In the data rows, zero lies at 4.5, halfway between 4 and 5.
Here are some points:
np.array([5, 5, 7, 6, 6, 6, 6, 5, 5, 5, 7, 5, 5, 5, 6, 5, 6, 5, 5, 6, 6, 8, 5, 6, 6, 5, 8, 6])
np.array([5, 5, 6, 6, 6, 5, 5, 5, 6, 5, 7, 6, 7, 5, 5, 7, 7, 6, 5, 6, 5, 6, 5, 6, 6, 5, 7, 6])
np.array([5, 6, 8, 7, 5, 5, 7, 6, 5, 6, 6, 6, 6, 5, 5, 6, 5, 6, 5, 6, 6, 7, 6, 6, 6, 7, 5, 6])
np.array([8, 5, 5, 5, 5, 6, 5, 5, 6, 7, 5, 7, 7, 7, 5, 7, 5, 6, 6, 6, 9, 6, 6, 5, 5, 6, 6, 5])
np.array([5, 5, 6, 6, 5, 6, 7, 6, 6, 5, 6, 6, 6, 5, 5, 6, 5, 5, 5, 5, 5, 6, 6, 5, 6, 5, 6, 6])
np.array([5, 8, 9, 6, 9, 7, 9, 9, 6, 7, 5, 7, 5, 7, 6, 6, 6, 7, 6, 6, 8, 5, 7, 5, 5, 6, 5, 5])
np.array([6, 6, 5, 6, 5, 5, 6, 5, 5, 6, 6, 6, 6, 6, 5, 6, 6, 5, 7, 6, 5, 5, 5, 5, 6, 5, 6, 6])
np.array([5, 6, 5, 8, 6, 6, 8, 9, 6, 5, 6, 5, 5, 6, 7, 5, 6, 5, 5, 5, 6, 7, 9, 7, 6, 6, 6, 6])
np.array([8, 5, 5, 5, 8, 8, 5, 6, 6, 9, 5, 7, 5, 5, 5, 5, 9, 5, 7, 6, 5, 5, 5, 5, 5, 7, 5, 6])
np.array([6, 6, 6, 5, 5, 6, 6, 5, 5, 6, 6, 6, 6, 6, 6, 7, 5, 5, 5, 5, 5, 5, 6, 5, 5, 6, 5, 5])
np.array([5, 6, 7, 8, 5, 6, 6, 6, 6, 5, 6, 5, 7, 6, 6, 5, 6, 7, 6, 7, 5, 5, 6, 5, 6, 5, 6, 7])
np.array([5, 7, 6, 8, 5, 5, 6, 6, 5, 6, 7, 5, 7, 5, 5, 5, 6, 6, 5, 5, 5, 7, 5, 8, 6, 5, 6, 6])
np.array([5, 6, 6, 5, 5, 7, 5, 6, 6, 5, 6, 5, 5, 6, 7, 6, 6, 5, 6, 6, 6, 6, 6, 6, 5, 6, 7, 6])
np.array([6, 6, 6, 7, 6, 5, 6, 8, 6, 6, 6, 6, 6, 6, 7, 6, 6, 5, 5, 6, 6, 5, 6, 6, 9, 5, 7, 6])
np.array([7, 5, 5, 6, 5, 6, 6, 5, 5, 5, 5, 5, 5, 6, 8, 5, 6, 6, 6, 7, 6, 5, 5, 5, 5, 5, 6, 6])
np.array([5, 5, 5, 6, 6, 6, 8, 7, 6, 5, 7, 5, 5, 6, 5, 5, 6, 5, 6, 5, 5, 8, 5, 5, 6, 5, 6, 7])
np.array([5, 6, 6, 7, 5, 6, 7, 5, 5, 5, 6, 5, 8, 6, 6, 8, 8, 6, 5, 6, 5, 5, 6, 6, 6, 5, 8, 7])
np.array([7, 5, 5, 5, 5, 5, 7, 6, 7, 6, 5, 7, 5, 6, 5, 6, 6, 5, 7, 6, 5, 5, 6, 5, 5, 9, 5, 5])
np.array([6, 5, 5, 7, 8, 8, 5, 5, 7, 5, 6, 7, 5, 5, 5, 5, 6, 6, 6, 5, 5, 5, 5, 5, 6, 6, 6, 5])
np.array([5, 6, 7, 7, 5, 5, 6, 6, 5, 5, 7, 5, 7, 5, 6, 6, 5, 6, 6, 5, 5, 9, 5, 8, 6, 5, 7, 6])
np.array([7, 5, 5, 5, 9, 9, 5, 5, 6, 5, 7, 5, 5, 6, 6, 6, 6, 9, 8, 7, 5, 5, 6, 6, 6, 5, 7, 7])
np.array([5, 7, 7, 6, 6, 5, 6, 6, 5, 5, 7, 5, 5, 6, 8, 5, 5, 9, 5, 6, 5, 6, 5, 6, 6, 5, 8, 6])
np.array([7, 5, 5, 6, 5, 5, 6, 6, 5, 5, 6, 6, 5, 6, 7, 5, 5, 6, 6, 6, 5, 6, 6, 6, 6, 6, 6, 6])
np.array([9, 5, 5, 5, 7, 9, 5, 6, 6, 7, 5, 5, 5, 7, 7, 6, 6, 6, 5, 6, 9, 5, 5, 5, 5, 5, 5, 5])
np.array([5, 6, 6, 7, 5, 5, 6, 5, 6, 6, 7, 5, 5, 6, 6, 5, 6, 6, 5, 5, 5, 6, 7, 6, 7, 5, 6, 6])
np.array([8, 5, 5, 6, 6, 6, 5, 5, 6, 5, 7, 5, 5, 6, 7, 6, 6, 8, 7, 6, 6, 5, 5, 5, 6, 5, 6, 7])
Here are 12 more points, each followed by its number:
np.array([6, 6, 5, 5, 6, 6, 5, 5, 5, 5, 5, 6, 5, 6, 6, 5, 5, 6, 6, 5, 5, 5, 5, 5, 5, 6, 5, 5]) 0
np.array([8, 5, 5, 5, 8, 8, 5, 6, 5, 6, 5, 8, 6, 6, 5, 7, 5, 7, 6, 6, 5, 6, 6, 6, 5, 6, 5, 5]) 1
np.array([5, 7, 9, 6, 9, 9, 9, 9, 6, 9, 5, 5, 5, 6, 6, 6, 6, 5, 6, 7, 8, 5, 5, 5, 5, 9, 5, 5]) 2
np.array([6, 5, 6, 5, 5, 6, 7, 6, 6, 5, 5, 6, 5, 5, 5, 6, 5, 5, 5, 6, 7, 7, 5, 5, 5, 7, 5, 5]) 3
np.array([9, 5, 5, 5, 6, 6, 5, 5, 5, 6, 5, 5, 5, 6, 7, 6, 6, 6, 7, 6, 8, 5, 5, 5, 5, 5, 5, 5]) 4
np.array([9, 5, 5, 5, 6, 6, 6, 5, 7, 8, 5, 6, 7, 5, 5, 6, 5, 5, 6, 5, 5, 5, 6, 5, 5, 8, 5, 5]) 5
np.array([6, 5, 5, 6, 6, 7, 6, 7, 6, 6, 5, 7, 6, 5, 5, 6, 6, 6, 6, 5, 5, 5, 5, 5, 5, 6, 5, 5]) 6
np.array([6, 5, 5, 5, 5, 6, 5, 6, 6, 6, 6, 5, 6, 5, 5, 5, 5, 5, 5, 5, 6, 7, 7, 6, 5, 6, 5, 5]) 7
np.array([5, 6, 6, 6, 5, 5, 6, 6, 6, 6, 6, 6, 6, 5, 6, 6, 5, 6, 6, 5, 6, 6, 7, 6, 6, 6, 6, 6]) 8
np.array([5, 7, 6, 5, 5, 5, 6, 5, 5, 6, 5, 5, 5, 5, 5, 6, 6, 5, 6, 5, 5, 7, 5, 6, 5, 6, 5, 6]) 9
np.array([5, 6, 6, 6, 5, 6, 5, 8, 6, 5, 6, 7, 6, 6, 5, 6, 6, 5, 6, 5, 5, 6, 5, 6, 6, 6, 7, 6]) 10
np.array([9, 5, 5, 5, 7, 7, 5, 5, 5, 9, 5, 6, 6, 5, 5, 5, 9, 5, 6, 5, 8, 5, 5, 5, 5, 9, 5, 6]) 11
Which of these numbered points is nearest to each point below, looking only along the 8 directions in which the first points spread most? Its number follows each.
np.array([6, 5, 7, 5, 5, 6, 6, 5, 7, 5, 5, 5, 5, 5, 6, 6, 6, 5, 5, 5, 5, 6, 6, 5, 5, 7, 5, 5]) > 3
np.array([5, 6, 8, 6, 5, 6, 5, 6, 6, 5, 6, 5, 6, 6, 6, 5, 5, 6, 6, 5, 6, 6, 6, 6, 7, 5, 6, 6]) > 8
np.array([5, 7, 8, 6, 5, 5, 5, 5, 5, 7, 5, 6, 6, 5, 6, 6, 6, 5, 6, 6, 6, 7, 5, 6, 5, 9, 5, 5]) > 9
np.array([8, 5, 5, 5, 7, 6, 6, 6, 7, 9, 5, 8, 6, 7, 5, 5, 9, 5, 7, 5, 9, 5, 5, 5, 5, 8, 5, 6]) > 11
np.array([7, 5, 5, 5, 6, 5, 6, 5, 6, 5, 5, 5, 5, 6, 9, 5, 6, 6, 5, 5, 5, 5, 6, 6, 5, 5, 5, 6]) > 0
np.array([5, 8, 8, 5, 9, 7, 9, 7, 5, 9, 5, 7, 6, 6, 6, 6, 6, 7, 5, 5, 5, 5, 5, 5, 5, 6, 5, 5]) > 2
np.array([6, 5, 5, 5, 7, 6, 6, 5, 5, 6, 5, 6, 6, 5, 5, 6, 7, 5, 6, 7, 6, 5, 6, 6, 6, 6, 5, 6]) > 6
np.array([6, 5, 5, 5, 6, 6, 7, 6, 7, 7, 5, 7, 8, 5, 6, 6, 5, 5, 5, 5, 5, 5, 6, 5, 5, 6, 5, 5]) > 6
np.array([5, 6, 7, 6, 5, 5, 6, 5, 6, 6, 5, 6, 5, 5, 5, 7, 7, 5, 6, 5, 6, 7, 5, 6, 6, 6, 5, 5]) > 9
np.array([6, 6, 7, 6, 5, 5, 6, 7, 5, 5, 6, 5, 6, 6, 7, 6, 5, 6, 6, 6, 6, 6, 7, 6, 6, 5, 6, 8]) > 8
np.array([9, 5, 5, 5, 6, 6, 6, 6, 6, 6, 6, 5, 5, 6, 9, 6, 5, 6, 6, 8, 6, 5, 6, 5, 7, 6, 6, 6]) > 4
np.array([6, 7, 6, 5, 7, 9, 5, 5, 5, 7, 5, 6, 5, 6, 7, 5, 5, 6, 5, 6, 6, 5, 5, 5, 5, 9, 5, 5]) > 1
np.array([6, 5, 5, 5, 5, 6, 6, 5, 6, 7, 5, 6, 6, 5, 5, 5, 7, 5, 6, 5, 7, 6, 5, 5, 5, 9, 5, 5]) > 5
np.array([6, 5, 5, 6, 5, 6, 5, 5, 6, 7, 5, 5, 5, 5, 6, 6, 5, 5, 5, 5, 5, 6, 7, 6, 5, 5, 5, 5]) > 7
np.array([8, 5, 5, 6, 7, 6, 5, 6, 6, 9, 5, 6, 5, 6, 5, 5, 8, 5, 6, 5, 8, 5, 6, 5, 5, 7, 5, 6]) > 11
np.array([6, 7, 6, 7, 5, 5, 6, 5, 5, 5, 5, 5, 6, 7, 5, 6, 5, 6, 5, 5, 8, 5, 5, 5, 6, 5, 6, 6]) > 8
np.array([7, 5, 5, 6, 6, 7, 5, 6, 6, 7, 5, 6, 5, 5, 7, 5, 6, 5, 6, 6, 6, 5, 6, 5, 5, 6, 5, 5]) > 6
np.array([8, 5, 5, 5, 7, 6, 6, 7, 5, 6, 6, 6, 5, 6, 7, 6, 7, 5, 5, 7, 8, 5, 5, 5, 6, 5, 5, 5]) > 4
np.array([8, 5, 5, 5, 9, 8, 5, 6, 6, 6, 6, 6, 5, 6, 6, 5, 6, 5, 7, 6, 6, 5, 6, 5, 6, 6, 5, 5]) > 1
np.array([7, 5, 5, 5, 7, 6, 5, 5, 5, 6, 5, 5, 5, 7, 6, 6, 5, 5, 5, 5, 8, 6, 5, 5, 5, 5, 5, 5]) > 4
np.array([6, 5, 5, 5, 5, 6, 6, 7, 5, 8, 5, 7, 6, 5, 5, 6, 6, 5, 8, 6, 5, 5, 5, 5, 5, 7, 5, 7]) > 6
np.array([7, 5, 5, 5, 7, 8, 5, 6, 7, 6, 5, 7, 7, 5, 6, 6, 6, 5, 5, 6, 6, 6, 6, 6, 5, 6, 5, 5]) > 6
np.array([5, 6, 6, 5, 5, 5, 6, 5, 5, 7, 5, 5, 5, 6, 5, 5, 6, 5, 5, 5, 5, 5, 5, 5, 5, 6, 5, 5]) > 9
np.array([6, 6, 6, 5, 6, 5, 5, 5, 5, 7, 5, 6, 6, 5, 5, 5, 6, 5, 5, 6, 5, 5, 5, 5, 5, 9, 5, 5]) > 5
np.array([5, 5, 6, 8, 6, 6, 5, 6, 6, 5, 6, 6, 6, 5, 5, 5, 6, 5, 5, 5, 6, 6, 7, 6, 7, 5, 7, 6]) > 10
np.array([8, 5, 5, 5, 8, 7, 9, 9, 6, 5, 6, 5, 6, 5, 5, 6, 5, 8, 6, 6, 6, 5, 6, 6, 6, 5, 5, 7]) > 6
np.array([6, 6, 6, 5, 5, 5, 6, 5, 5, 5, 6, 6, 6, 6, 7, 5, 5, 5, 6, 5, 5, 6, 7, 6, 6, 6, 6, 5]) > 8
np.array([5, 6, 8, 6, 5, 5, 6, 5, 5, 5, 6, 6, 6, 5, 5, 5, 5, 6, 6, 6, 5, 5, 7, 6, 6, 6, 6, 6]) > 8
np.array([6, 5, 6, 6, 5, 6, 6, 6, 6, 5, 6, 6, 6, 5, 5, 6, 6, 5, 5, 5, 7, 6, 7, 7, 5, 6, 5, 5]) > 7
np.array([8, 5, 5, 5, 7, 7, 5, 7, 5, 6, 5, 5, 8, 8, 5, 7, 6, 5, 6, 6, 9, 5, 5, 5, 6, 6, 6, 6]) > 4
np.array([6, 6, 6, 7, 8, 7, 5, 5, 6, 6, 7, 5, 7, 6, 5, 7, 5, 7, 6, 6, 9, 5, 5, 6, 7, 5, 6, 6]) > 1
np.array([7, 5, 6, 5, 5, 5, 6, 5, 5, 8, 5, 6, 5, 5, 5, 5, 6, 5, 5, 5, 6, 5, 6, 6, 5, 7, 5, 6]) > 5
np.array([5, 6, 7, 7, 6, 6, 6, 6, 5, 5, 6, 5, 6, 5, 5, 5, 7, 5, 5, 5, 5, 6, 5, 6, 5, 5, 6, 5]) > 10
np.array([5, 9, 7, 6, 6, 6, 7, 7, 5, 6, 5, 5, 5, 6, 6, 6, 6, 6, 6, 6, 8, 5, 5, 5, 5, 6, 6, 5]) > 8
np.array([6, 6, 6, 6, 6, 5, 5, 5, 6, 7, 5, 5, 5, 5, 5, 6, 6, 6, 5, 5, 5, 5, 6, 6, 5, 6, 5, 5]) > 6
